Each row is where one point has got to under a steady rotation. How many steps took it there?
The counts run from 0 to 455.
[114 130 114 106 122  99 129 166 146 129  85 136 153 153 142 100 133  85
 159 136 100 136 163 134 185 108 102  90 124 149  89 142 139  96 103  85
 108 118 100 151 138 108 168 124 106  90 127 131 136 118 104 192 109 154
 170 154 144 127 107  93 132  72 154 144 111 129 128 115] => 180
[108 141 148 110  94 109 135 139 117 124  95  97 138 144 185 122 149  92
 127 106  92 130 144 118 138 131 110  71 142 118  99 146 156 134 124  97
 120 120 163 122 151 123 169 130 102  89 148 141 149 127 121 136 106 156
 161 179 110 136 115 102  55  67 107 144 145 150 173 125] => 165
[140 127 115 141 157 123 144 122 121 134  99 125 169 125 113 160 166  80
 151 118  85 136 139 122 141  84 113  74 121 158 118 120 170 153 128 158
 120  82 145 150 134 124 132 118  97 103 208 133 124 108 113 117 108 121
 118 179 124  86  79 166 130 115 124 133 146 138 170 106] => 198
[119 146 108 161 152 104 143 114 127 139 100 168 150 126 137 136 180  75
 183 112 103 132 145 148 164 123 112  69 107 154 125 139 168 111 107 130
 119 112 113 157 135 107 148 152  81 122 157 143 104 106 110 167 108 132
 161 151 100  83  90 140 107  87 152 143 119 132 129  99] => 191
[ 92 134 144 128 139 124 153 144 124 131 110 127  92 134 132 113 162  98
 181 176 106 164 173 101 121 121  89 102 121 137 113 118 164 129 166 114
 138 126 127 188 115 100 134 162  67  86 143 124 157 134 153 155  85 126
 131 154 112  96 105 100 135  99 129 157 130 133 154  99] => 140
[115 124 129 111  98 136 145 165 130 135  69 118 165 163 162 117 153 102
 140 135 108 139 117 104 136 127 105  70 136 119  90 142 122 150 110  82
 111  99 149 122 149 131 177 128 121  43 129 132 151  93 103 157 127 152
 179 153 174 130 137  96  83  96 113 127 124 138 150 137] => 169
[155 154 112 158 149  90 148 185 122 142  89 140 154 145 138  95 169 156
 159 143 129 168 116 127 135  96  92  94 118 133 104 124 133 120 113 148
 118 119  83 148 105 127 141 145  99  72 157 113 148 110  91 185  95 113
 131 127 145 116 116  95 137 101 125 133 123 135  88 131] => 307
[115 114 149 142 113 135 134 156 124 137 104 114 119 120 164 145 163  81
 132 120 112 144 152  99 131  99 133  85 143 118 128 126 139 147 108 126
 109 110 154 159 164 119 121 158  78  90 181 153 158 143 114 120  81 164
 151 182 108 116 102 136  77 110 123 124 147 123 210 107] => 412
[127  99 126 147 110 119 148 131  99 177  88 132 154 157 154 100 172 134
 134 115 130 124 128  97 142  89 126  82 162 133  93 130 159 153  95 129
  87 128 141 130 183 112 129 137  82 113 152 101 156 161 101 154  72 134
 141 135  72 110 147 161 110  83 131 135 142 138 120 108] => 30
[ 70 110  89 102 115 139 142 133 117 130 113 123 117 152 129 147 163 102
 199 128  78 143 166 115 130 127  65 121  94 144  96 143 155 128 150  95
 145 145 117 148 115  93 148 153 111  92 146 137 124 114 143 156  94 151
 172 148 127 117 134 102 111  82 121 162 107 138 107  98] => 390
[148 131 128 138  93 114 136 198 135 150  84  99 149 161 153 111 150 129
 120 143 132 161 135  84 113  77 114  86 149  69  93 147 134 121  81 138
 113 118 136 165 137 147 137 131 127  62 151 123 129 106  84 163  82 134
 151 143 140 137 140  97 110 122 127 128 125 112 128 167] => 295
[141 166 117 138 117  89 164 205 121 134 104 108 144 160 154 129 132 114
 105  98 131 139 144 122 112  62  79 102 148 110  96 130 124 148 119 112
 148  83 138 165  95 121 172 119 120  68 164  90 135 125 102 141 108 105
 138 148 146 131 125  87 133  96 110 174 135 133 127 137] => 49
[149 143 118 131 109  96 166 193 111 144  95 100 158 167 141 121 127 124
 114 119 139 134 135 103 106  60  90  77 157 115  88 131 116 161 111 111
 130  90 136 139 120 130 170 102 118  59 145  92 137 117 103 145 114 118
 151 141 157 124 142  99 126 110  99 163 136 139 120 143] => 47
[123 120  95 139  93  96 107 142 128 122 103 105 133 153 147 152 142 109
 149 107 144 145 135 114 109  42  66 109 129 140 128 119 166 166 102 112
 141 113 118 146 100  85 194 119 119  86 121 113 142 114  93 131 104 173
 167 141 147 112 124 152 140 110 137 116 144 160 128 161] => 221
[117 119 128 134 100  95 158 164 147 147  94 127 132 154 141 124 125 113
 142 112 138 122 130 116 166 108 106  79 138 135  63 137 124 157 108  97
 113 109 128 137 134 126 139 131  70  80 126 116 185 169 134 162  74 145
 175 156 123 130 117 111 134  64 120 141 133 147 163 100] => 426
[144 149 136 129 128 103 152 208 120 146 111 132 128 145 143 136 130 124
 144 128 141 154 142 116 145 104 123  98 133  85  53 154 129 105  94 119
 114 122 111 156 121 123 109 121  85  88 150 135 160 131 117 169  79 150
 162 140 100 139 139  78 124  78 107 158 117 137  91 109] => 301
[127 136 136 138 105 136 140 187  95 153 113 118 143 154 192 113 151 115
 131 114 124 145 145 101 109 140 124  87 150  91  93 146 136 119  85 135
 118 122 156 155 170 116 148 140 105  84 173 138 152 119  91 140  94 141
 145 143  86 135 140 101  57 110 115 143 140 121 140 118] => 290
[ 92 104  95 120 111 120 155 128 106 160  84 118 133 168 116 116 170 135
 166 145 114 117 154  86 105  87  66 113 120 140  94 115 179 137 121 118
 135 130 128 155 129  93 130 141 125  95 136 102 118 111 127 160  89 132
 143 100 102 101 177 135 138  93 146 173 128 127  73 131] => 268
[105  98  85 139  93 125 120 141 115 149 117 134 140 172 159 140 145 127
 176 103 150 149 114 120 121  97  50 107 119 151 111 146 162 166 107 104
 140 121 120 145 137  87 198 135 120  75 116 113 156 122  94 139  99 158
 181 125 125 115 134 143 127  99 119 107 131 164 117 135] => 218
[141 115 122 161 108  95 133 142 109 161  85 107 165 156 163  87 175 149
 113 107 125 140 111  97 117  78 103  75 157 137 117 109 152 158  89 154
 106 113 139 129 166 131 150 135 107  93 173  97 154 140  86 157  77 119
 127 148 110 113 130 157 110 100 126 114 156 133 150 132] => 33
[144 161 121 134 124  97 146 210 135 134  96 118 124 137 150 146 140 119
 124 107 140 169 131 118 131  97 106 109 125  71  67 143 133 116  88 148
 121 115 117 157 109 128  96 126 103  83 161 145 150 116 112 160  78 140
 150 147 113 138 134  78 110  83 107 149 128 122 103 127] => 299
[153 133 135 154  72  92 112 120 140 161 101  87 166 130 156 147 172 129
 151 158  69 156 107  86 165  91 127  80 104 126 132 132 178 141 133 144
 120  98 115 126 115 161 150 134 105  92 156 132 145 103 104 138  96 111
 118 151 158 133  93 138 126  85 159 126 114 135 143 124] => 370
[146 157 134 144 155 118 163 139  91 146 109 121 157 135 139 135 186 119
 136 135  85 178 140 113 115  63 120  92 135 133 129 123 161 146 164 142
 129  97 142 146 111 136 149 134 106  92 208 115 113 102 114 121 118  87
 103 164 123 104  91 131 125 113 102 165 137 137 118 122] => 322
[121 133 158 142 110 125 117 155 125 134  99 142 119 148 185 111 153  71
 166 180 125 185 151 108 127 115 112 117 139 140 140 122 185 123 118 121
 132 109 122 172 130  92 179 142  84  87 111 147 169 102  83 160 123 128
 127 138 129 106 106 107 120  94 158 141 101 128 112 138] => 354
[100 101 126 143 102 145 146 137 140 144  82 138 127 150 157 129 167  86
 157 129 136 146 119  85 135 120 123  62 140 102 100 138 135 156  92 123
 114 117 149 137 183 142 136 156  85  74 131 153 159 124 110 153  76 142
 178 147 126 117 132 145  83  94 123 114 116 120 167 124] => 416
[110  99 110 158 109 125 128 158 113 131 100 142 138 148 179 146 175  72
 149 121 132 141 142 115 115  66  90 117 155 153 154 101 134 149  80 139
 134  99 123 145 134 100 167 155 106  96 146 127 150  97  56 150 119 115
 143 130 162 111 131 141 106 101 160 140 105 106 113 126] => 232
[110 135 140 132  76 124 124 150 105 156 135 110 124 140 195 157 168 102
 146 128  62 167 167 104 151  83 149 120 132  92 127 159 157 112 122 119
 136 137 131 137 127 138 137 151 108 117 175 142 125 117 106 140  99 112
 137 154 115 148 116 107  96  72 139 170  93 120 116 106] => 115
[134 129 118 142 154 129 149 121 123 133 109 137 170 127 118 173 165  75
 154 112  94 137 126 122 139  99 110  82 113 150 106 133 166 147 130 154
 123  81 153 153 137 127 126 132 102 103 211 131 128 109 115 115 103 119
 126 182 114  92  84 160 121 107 115 140 143 140 169 100] => 199
[108  92 118 136 131 137 117 121 105 130  80 114 138 120 150 131 196 104
 153 130  96 146 122  93 130  66 120  97 111 138 133  97 151 140 104 129
  90 132 124 122 164 105 130 149 103  81 161 167 133 101 106 134  99 187
 162 146 136 106 131 160  76 106 138 108 155 121 143 125] => 407
[124 125  90 127 117  88 144 161 120 145 110  84 149 137 103 125 134 126
 164 129 115 105 147  88 105 109  39  67 118 130 108 105 147 152 120 186
 137 116 109 161 152 133 134 106 102  66 159 109 130 105 119 156 102 116
 131 115 152 111 135 129 108 107 140 157 143 140 110 104] => 257
[100  96 109 128 139 137 122 156 118 127  96 115 131 129 141 142 188 133
 152 131  78 153 145 117 137  73  86 143  97 175 136 101 146 130 136 105
 125 116 119 159  93  70 120 181 117  84 180 141 145 110 118 122  97 158
 144 168 141 111 110 112 121  99 145 136 156 115 149 104] => 397
[127 134 142 136 116 126 123 139 128 126  77 141 132 130 165 149 185  78
 159 173 122 193 114 106 129  83 119 126 121 131 132 102 180 131 110 137
 127  99 121 132 114 109 135 141  97  80 118 169 158  76  83 154 112 128
 117 137 158 105 122 120 115  84 153 135 104 117  90 138] => 357
[145 160 117 135 120  92 140 213 145 126  98 112 128 132 153 140 143 117
 124 109 136 170 134 105 122  83 104 107 134  70  77 141 136 110  87 148
 129 112 127 157 107 131 104 129 110  79 172 141 148 110 107 163  76 133
 145 147 125 138 132  83 105  90 114 146 133 118 118 139] => 298
[111 102 123 151 106 128 125 162 102 135 117 139 130 164 185 134 149  65
 158 129 129 127 174 116 123  76  94 112 174 160 149 111 139 149  95 112
 130 116 125 148 142  82 195 139  93 104 141 119 153 124  56 154 125 137
 149 135 141 111 121 140 116  98 161 148 101 120 119 123] => 230
[147 138 116 143 165 116 150 182 101 160 114 144 165 131 146 141 160 140
 131 116 109 143 130 131 151  45 104 120 109 145 117 114 139 115 114 127
 115  90 108 155 104  88 129 125 122  80 174 123 113  96  91 132 139 127
 138 122 125 109 124 108 135  94 133 184 157 127  66 106] => 61
[100 109 115 117 124 137 154 128 112 158 121 151 158 153 145 147 150  73
 138  82  90 112 159 121 166  64 117  97 134 127 102 162 169 122 115  91
 122 106 168 152 165 116 152 124 128 114 161 121  90 123 115 128 113 124
 161 153  96 112 125 152 125  83 130 190 133 126 135 104] => 451
[140 109 147 149  85 129 122 112 121 181 102 125 167 145 165 140 166 128
 176 180  81 154 102  94 177 126 142  87 117 144 115 135 170 134 125 132
 109  99 119 109 148 151 142 146  86  90 143 140 167 107  96 153  99 106
 130 138 141 131 115 127 113  66 154 138 100 144 116  97] => 367
[127 146 152 119  85 114 133 133 117 131  88  89 130 133 177 146 148 100
 113 106 101 138 134 107 141  95 133  77 134 104 103 144 167 146 125  77
 108 115 160 115 129 123 152 115 107  88 145 144 141 128 136 117 107 173
 161 178 106 127 118 115  75  76 111 146 155 148 180 124] => 163
[118 129 119 116 156 118 144 163 127 124 105  97 107 113 101 137 147 120
 175 170 106 171 146  88 120  87  81  88  85 120 110 108 141 144 159 152
 124 125 101 159 122 115 111 136  85  46 151 146 145  97 148 141 102 153
 149 132 160 113 111 110 117 108 112 145 153 150 119 111] => 135
[136 134 134 146 106 139 129 156  88 138 101 105 149 152 177 157 196 114
 145 162  85 172 131 103 111  78 121 130 144 136 145 105 138 144 126 124
 137 111 119 111  98 117 146 152 109  86 179 133 155  75  77 129 116 109
 117 139 167 132 131 105  95 101 127 156 102 121 100 128] => 109
[ 96 101 128 143 121 153 129 126 112 151 113 140 117 139 159 138 184 119
 178 142  92 140 156 105 150  77 124 118 110 146 136 128 158 120 123  75
 110 133 126 164 121  79 135 179  94 107 146 142 122 138 124 128  90 180
 178 155  85 113 124 131 110  93 154 135 148 128 157 108] => 401
[104 101 119 151  93 108 126 149 115 156 131 133 136 130 186 160 140  76
 144  97  99 112 157 115 166  88 120 111 140 129 127 132 147 120  79 161
 130 114 126 136 170 121 122 137  93 125 159 135 158 132  80 151  95 104
 139 136 117 134 125 143  99  61 160 172 116 110 114  72] => 240
